Each path is a new rotation, seen through one point. The rows after it are directions, each followed by how far the rotation turns it, in degrees a step (0 if it stays put).
Each turn is a multiple of 5 degrees from 10 to 175, or 0.
Each row of a path follows its step; steps can be skipped.

step 0:   9 -24  -7 -35 -28  45   4   3 -57  37  17 -12   9   5  -8  44 -13   7  -9 -16 -49 -25   7  -7  -6  23 -59 -17 -36
step 1:  -2   2  23   6  -8 -18   5 -15  -6 -29  28  21  58 -42 -40  58   9  34 -30 -29 -35  -7 -10  47   7   2  31 -23   4
step 2:   0   4   1  21  26   6  54  47  30   6  24 -20  14  22  10 -45  11  52 -19 -12  -6 -16  22  18  -1  33  32 -48  39
step 3: -15  52  11   6   1  33  25  12  14  -4   3 -19 -12  -4  72 -21 -47 -25 -13  -2 -53 -32 -34  -8 -11 -34 -13 -27 -12
step 4:  32 -21 -37  10 -42   7  -5  42  -5  -4  -3 -13  16 -25  14  56   8   0  -2 -22 -56 -30   5 -35   9 -21 -47  35  31
step 5:  12 -20   5   6 -25  13 -20  27 -27   4 -27  14  23 -15 -20  14  30  52 -15 -22 -46   9  17  41 -14  40  -5 -40 -65
step 6: -22   9  -5 -18  35  11  17 -20  20  12  52  27  58 -13  18 -14 -22  66 -19   0 -32  18 -36  34  13  24  10  -9  21
step 7: -16  17 -26  -4  20  43  42  16  22   3  -5 -34 -11  21  11  17 -18  -8 -62   2 -15 -70   0   2 -28   8  29 -15  42
step 8:  37  11  30 -12 -23  22  34  30 -41  -5  39 -26  -8 -34  27  21  -8 -33   3 -34 -43 -23  14 -40  10 -17 -23 -42 -17
step 9:   9  13   1  41 -26 -44 -33  49  19 -30  -4  -7  41 -14 -14  33  24  42   4  -4 -70   3  -7  13  20 -29  -1 -15  -5
step 10:  -5 -19 -21  29   9  18  18  22  32  53 -24  -7  25 -11  25 -39   5  64  -1  -8 -24   7  -1  40 -26  46 -35 -25  -2
Speeds:
  1   5  13  10   9 -16  -2  12   2  -2   6  17  21   2  -7  22   9  -1  17  -5  -7  12  25   5 -10  13   5   3 -14 : 90
 -7   1  12  -9 -19  15  -2  -8 -12   8  20   4  -8  16   8 -14  -8  -6  16   1 -16  15   0  -3   5   4  10 -15 -23 : 135
  6  12   2  10  -4  10 -21   0 -15   2   1 -20  -4  -8 -21   3  -4   9  -2 -31   3   8   9   5  21  -5   1   9  -4 : 90
 -1  -9  -4  25 -17  11   4  -8  22  16   3  -4   9   3  -7   7  20 -18  -8   0  -5   4 -10  -8   8  10  18  10   6 : 135
  8  25 -10   4  17  13  -5  -2  19  26  -1   2  -3  20   1   7 -22  -5   4  -1   0  11  -1   6 -12  -4 -10  -1   9 : 95
  4   2   1  20   0  26  10  11  -8  -7   8  -4  10 -10   9  11  -4  21  -9   6 -30 -11  -1   6  -4   4  -6 -14   8 : 0
-19 -14   6  -1  14  16  -8   1  11   4   5   1  -7   0  22  15  -3 -11   4  -3   4 -25  19  -1  20  -8  -5   9  -8 : 90
  3  11  19   8  13   5  12 -11  -6  10 -11  -2   6 -18   8  -6   7 -16 -13  -7   9   2 -12   2  -1  12 -21  -9 -25 : 145

step 0:  11  56  -8  24  45  32 -57  46 -14  22 -31   5  28  -4 -41 -12   1 -25 -27 -19   1  16  37 -23 -61   7   3 -65  13
step 1:  -8 -13  15  39  29  44 -11 -10 -13  40  17  -8  51 -46  21 -70  33 -19 -28  -2  26  -4  -8 -80 -42   5  -5 -31   4
step 2: -17 -22  -5 -42  28   4 -13 -28  -9  21   7  30  30 -10   6 -15  -4 -37 -24 -19  47  32  80 -65 -19 -22 -66 -20  18
step 3: -11   0 -39  12   9  25 -28 -47 -10  -5 -43 -13  84  43   6 -38  28 -15  -5   4  66 -16  59  -8  -5  -2  -1  24  44
step 4:  14   4  24  11  57  26 -41 -12 -50  -2 -51  25  43   2 -35  10  40   5 -35  64  49   4  -1   3  -5 -31 -56  14   4
step 5: -39  42  -8  42  41  55 -29 -35  -4  13  -8  20  42  -5 -21  42  23 -29  -3  16 -10  15  -4  12 -63 -11 -25 -41  63
step 6: -35  44  34  37  59  66 -57  24   6  11  14  17  15 -28   0 -34  19  -7  21 -14   9  13  26 -55 -38 -15 -11  41   7
step 7: -41   7 -31 -11  18  44 -23  29 -53  -7  -3 -30  30 -43 -14 -51 -10   6  -7  -4  22  48  51 -38 -27  25 -49 -43  19
step 8: -15 -28 -30  19  15  22 -24 -23 -31  48 -17  -2  63  47 -30 -24  38   1 -10  -1  22  26  52 -78 -24  -7  18 -24 -27
step 9: -26  -9  -9   6  24  18 -10 -18  -9  53 -16  41  58 -10 -16 -59  45 -34 -37  10  46  -2  25  21  24 -54 -53 -19   2
step 10:  22  55 -17  16  34   0 -28  -9  -9 -11 -63  20  54  -7  -9  16  27 -47  -4  -5  23 -41  55 -18 -44 -41 -34 -28  32
Speeds:
-13 -25  -9   6  12  -6   4  12 -17 -15  -5  -4 -15  -2   3  17 -12  -7  -9  -2 -12 -12  11   0  -1 -11 -21 -14   8 : 140
-13 -21  17  17   9   6  -5  -3   9  -4   1  -4  -7 -12  -5 -18   4   4 -14  11   3 -18  -5  -4   7  -6   4  25 -20 : 145
  0  11   3  11   1  -7  21  -6   3  -2 -17   7   0   4  -6  11  -1   0  17  29  17 -10   7  19  -5 -23   0   3   2 : 60
 -7  -7   6  10   4   9 -13   5  23   9  12  17  -6  18  17  -4  -6  -2   4 -11   0   9  24  22  11 -10   3  -1   7 : 110
  9  20   5  10   7   0  -6  -8  -1 -10  -1  12 -11  14  11  13   7   7   5   2  -2  -8  12 -25  16   7 -10  -9 -27 : 175
 21  -9  -3  -4 -10 -19   0  -4   5   9  -7  14   2  -9  15 -12  -6 -19 -18  -6  21 -19   6  -6  -3  -3  10 -17  -4 : 45

step 0:   2  55   3  24 -32  31  49  27 -17  -5 -19 -16  33 -31   4 -26  -3 -39 -35  47  11 -42   9 -34  47 -44 -28  13  18
step 1:  48 -27  40 -13 -68  21  38   7  47  66 -24 -31 -31 -23 -12   0 -17   4 -24   6 -11  16  -7 -30 -17  11  -8 -13  39
step 2: -11 -91  16 -10   5  85  -9  19   5   3   2  -8  28  -7  31  10 -20  32 -32 -16 -28  36  11   3  -9 -16  22  29 -29
step 3: -36  29 -15   7  37  -4 -16   9 -43  26   7 -24  61  -8 -32  31 -27  -2 -20  -5 -73  23  14 -46 -22  24 -17  16 -34
step 4:  -2  39  -4 -74   0  10  16 -35 -37  24  21 -30   8  15   8   8  53 -40 -13 -25  23   0  14 -12 -72  31   0 -27  -8
step 5:  18 -14   9 -18 -19  15 -11 -33  -6  30  42  22   0 -31 -27 -45  53 -11  39   4  21  13   2  26  26 -26   7 -22 -93
step 6:  23 -15 -41  32 -14 -35  28 -15  19 -20  23 -21  33 -52 -33  30  -1  -6  23   1  28   2  29  33   6 -37 -71  46 -14
step 7:  48  -3 -43 -20   7  17 -11  40  34   4  27 -24  19  -7 -34   0 -41  25  11  38  72 -30  -3  -7 -28  48   6   7  34
step 8:  36 -16  13 -26  88  21   7  -1  29  10  56  11 -21  -5 -24   4 -16  35 -43 -42  -5 -10 -25  12  44 -12  31 -23  22
step 9:  22  22 -22  45  59  41   2 -40 -45   1 -50   8  36  -8  11  11 -24  11  33 -46 -11 -10 -20 -12  15 -40 -16 -39  21
step 10:   9  34  10 -23 -58  -7  39 -41 -51 -19 -31  25  49  19 -15   1 -20   7 -27   5  36  32 -28 -24  35  42  -4 -29  27
Speeds:
 -9  -5   6   2  34  -6  -9   6   0   8  19 -13  17  12  19  12  -6   1   1   4 -10  -1   1   0  -3  10   7 -21   9 : 70
 10   9  21  -9   5  13  15   9  -3  12  10  -1 -26   0   4  14  -3 -19  25 -11   0  -8   1  -5   9   3   9   6  -3 : 100
-16  12   6  -5  22   8 -14   0   7 -12 -15  -8  -6  -9 -19  10   0  15  -8 -21   3  -7  -6 -11 -12   4  18  10  -7 : 70
 -8 -11  13   6 -11   9   0 -10  11 -13  -3   2   6  16  -8  28 -11  11  19   3   9  15   1  -6   1 -15 -11 -14 -13 : 95
 -4  21   5   3  -3  -9   9 -21  -4  -3   5  17  15  11  17  -8   5   3   9 -17  -3  14   6  -1  -9  21   8   9 -20 : 55
 14   3  21  -4  -8  -1 -25  23  -9  -3   0  17  21  -4  -4 -14 -10   2   8   1   1 -18   1 -11   0  -1  -1  -7 -11 : 155
  0 -10  12 -30  -3   0  -4  -5   7   0  -7   9  -1  -7  -3  -5   2  -5   6  10  20  21  -2  -2 -14  22   8  -9  24 : 120
 -5 -10  -1 -25 -13  -3   4 -14  -4  -7   3  -9   6  -7  -2   6  -2  -5   8  16 -33 -15  -5   5 -18  -5  13   5 -11 : 35

step 0:  17 -33  45  18 -22  29  -5 -42 -41  20   7 -12 -82  10   7  51  -7  19 -27 -35  37 -24   9 -11  -4  17 -62  -3   5
step 1:  37 -12  49 -13 -13  52  -4 -13  36  13 -30 -10   4  36  58   4 -10 -13 -57 -11 -31 -41  51 -15   4 -49  16  21 -22
step 2:  12   8  73  45  31  19 -32 -25  19  23  40 -55  31  -1   7 -40 -10  20  15   0 -34 -13  27  55   4   6  -3  -2  50
step 3:  59  13  46   6   1  29 -24  16  13   4  16  -9 -20 -53 -24 -55  19  37  22  -5  31 -33   7 -62 -47   6 -22 -32 -12
step 4:  42 -87  20  20  34 -32 -14 -31  -6  43   3   1 -43 -15  34 -42 -13 -11 -25 -29   4  16 -29 -47   3 -18  -2  32 -13
step 5:  11 -49  44  -9 -24  26  11 -56 -31  42   1   0  67   7 -27   2 -31  39 -42 -27  27 -23  14  17  18 -32 -39  -1 -20
step 6:  -7   7  56 -32   5  27 -38 -14  20  18  29   7 -48  33 -39 -13 -12 -23  16 -15   5 -84  28  25 -16 -45 -13  38  15
step 7:   0 -32  64  48 -12   0 -52  30  20  31  16 -24 -16   8  41  31  47  24 -16 -11 -38 -44   6 -31 -21  24 -39 -19  13
step 8:  53  -1  55  21  11   0   7 -30  24  21   3  31  19 -11  70 -33 -33  13  -3  16 -12  13  21 -11 -65 -52  -8 -45 -10
step 9:  75  -4  41  30  -1 -14 -33 -43 -54  22  43 -18 -23 -19 -20 -20 -41  14   6 -43  27   9  44  14  14  15  28  10   9
step 10:  62 -35  23 -19   4  81  -1  14  19  10  14 -45 -16   3 -19  -2   9   0 -23 -45  31  -8   4 -23  -8 -13 -55  38 -42
Speeds:
  8   6 -11 -10 -18  17 -11  20   1  -3  -4   3  28  -7  -1   4   2   8 -17   1  13 -12   7 -16 -12  -7   5  -9 -17 : 160
-18 -20  -4 -14   9 -19   3  -6   1  10   0   7  10 -14 -14 -21  21   7  -2  13   8 -19  -3  -4   9  -3  -6  10  -4 : 45
 11 -11  -4   4  -7 -23   7  -1  -9 -12   9  -7   8 -16   3 -19  -9 -18  15 -16   2  10   5  -7 -16  11  -5 -11 -15 : 70
 -6 -14 -15  13   4 -10 -34  12  -8   9  15 -13   4  -2   9   2  -6  -9 -12  -6   1  -2  -2   6   6   5  23  13  11 : 145
 23  -3 -21   8  -7  -1   8 -30  -9   6  -5  14  -9  -5   0   9   2  -4 -22   1  15   1   8  13   5   3   1  10 -12 : 80
 10  -5  14  -3 -18 -14   4  18   0 -12  -1 -10 -23  10  -7   2  16  -3 -16  10  -3   6  -2 -16  -6   7   2  25  -7 : 115
  6  15  14 -11 -14 -16  16  -5   4  -3  20   1  22  15  11  -8  -5   6  -2  -8  12   3   5   3  23  -7  15   9   8 : 100

step 0: -26 -39  -7  10  15  41 -20  58  19   1  10  28  10 -36 -29 -29   5  46   9 -66 -41 -57 -29 -11 -26 -34  30   4  47
step 1:  22  19  -1  16  82 -20 -49   9   2  10 -11  66  16 -18  26  10  41  -4 -20  16 -46 -40 -21 -21  62  13 -41   9  -5
step 2: -11 -28  43 -19  13  39 -51  11  47 -18 -74  45 -11  37 -23 -11 -14   6   6  16 -17 -40 -22   8 -46  10  33  42 -38
step 3: -31 -34 -12   6  12  12 -20   3  26 -19  31 116  -5   1  28  10 -22  11 -32 -35  20 -38  12 -11  32 -16  27 -35  46
step 4: -21  10  17  14  -7  19 -70  27  18  19  24  16  55 -32 -30   6  18  36 -17   9 -65 -22 -19   2  41  40  26  68   9
step 5:   0 -35  21  11  38  43 -54  -6 -46  -5 -55  84 -16 -42  22   0  45  -9  12  30  -4  -6   4  12  -7 -35  28  -8 -30
step 6:  25  -3  -3 -15 -36 -10 -24  65  40 -20  16  89  -2  24  -2  -2  38   5 -17 -44  13 -42 -17 -45 -38  19  17  42  -2
step 7:  -1  -8  21  -8  19  45 -55  34  30   9  21  49  24 -39 -14 -38 -31  -6 -42  29 -37 -35  47  15  41 -46 -38   5  19
step 8: -25 -32  31  15  34  -1 -17  12   6  26 -78  62  31 -11 -27  16  29  10  26 -50 -61  20  -8 -46   7  -5  30  34  17
step 9:   1   1 -42  17  45  -9 -23  39   2 -34 -15  68 -15 -19  -8 -46  17  -1 -39  30  -4 -79 -66   7 -19 -13  24  -6   9
step 10: -10 -40  57 -17  26  -4 -70  40  20  -1  -6  53  37  46  42   0 -18  27 -37 -13 -13 -19  20  -3  21  43 -36  29 -26
Speeds:
 11   6   8  -3 -10 -11  -3 -14   5   9  -4   6 -10  -8  -1  -4  -4  11 -24   0 -12   9 -10  36  -7  -3 -15  14  -1 : 135
 -7  19   7  10 -26  10  -9  -3   3  -2  18  10  -9  -8  10   6  15  -5   3  11   7  17  11  -2   3 -13  21  13  -9 : 40
 17  -1  -2  12 -11  12 -16  -6  10 -25  -8 -18 -10 -20  -9 -17  -8   9  -3  10  -4  -9  -3  -6  -7  -3   8 -16   9 : 170
 12   0   3  -6   6  -2 -23   3  -6   6  12 -12   9  -1   1  -1 -20  11   3  14  -1   9  -8 -16  28  -8 -15  14 -15 : 120
-21   3  22  -5  -3  17   3  14  -2  -4 -26 -14   5 -13  11  -1  -7  -5  -4  10  -1  -2  18  11   6  14  -9   3 -14 : 130
-16  -3  -5   4   8  11 -25 -15 -10   0  -1   2   0   2  22 -13   5 -12  -6 -17  11  13  -1   4   0 -14 -20 -19   7 : 160
 -8  -5  -6  -8   0 -19   1   6  -5 -11   3   1 -21 -14   3 -22 -13  -3   8 -22  21 -10   1   6  12   2  10  19  -3 : 115
